In the rows, 128 means zero.
The same turns and mirrors carry the whole set onto itself and the rows of a family onto each other. Which other rows belong to the same family as each row named below? List them in the order they appear above.
These 30 rows form 5 families of 6 rows each.
Kefa: [120 131 146 146 131 127 103 137]
pab: [ 91 133 137 127 124 125 122 182]
Sufo: [ 85 125 120 133 117  90 121 148]
bizor: [112 134 130 123 126 149 125 130]
fusu: [ 89 137 113 125  95 114 100 150]
Limu: [ 81 140 126 115 103 124 102 165]
Lome: [114 135 119 140 130 102 109 129]
tomod: [ 88 122 129 112 135 137 136 150]
Davu: [ 84 140 112 111 136 123 128 156]
bibog: [ 99 132 125 133 125  94 100 133]
depo: [105 135 143 106 103 112 111 166]
Dake: [ 90 131 132 114 134 128 143 155]
bafum: [ 75 145 146 118 110 124 103 155]
gomip: [115 125 113 152 123 109 120 140]
Visad: [ 93 143 120 130 118  95 108 131]
dazap: [ 94 123 128 129 137 140 141 140]
munov: [115 130 146 151 126 116 111 131]
rofus: [124 136 138 143 119 105 105 137]
Geliz: [ 95 133 112 141 135 144 130 144]
relu: [107 132 120 126 125 142  98 124]
bolo: [ 94 147 117 123  97 116 102 160]
zaba: [113 112 148 141 133 125 119 147]
Fot: [ 79 138 137 127 135 147 116 138]
Vafit: [ 90 129 136 120 106 111 108 176]
Siku: [106 143 151 128 117 135 127 171]
nevi: [ 93 134 137 124 122 155 129 137]
Tipet: [126 121 132 125 115 101 113 141]
Pev: [100 148 131 132  91 121 102 138]
zik: [112 124 136 128 117 150 118 128]
Feli: [ 86 132 137 128 109 125 123 179]

Same family as gomip: depo, bafum, Geliz, Fot, Tipet
Same family as Feli: bizor, tomod, bibog, munov, bolo
Same family as fusu: Kefa, pab, Dake, Visad, zik

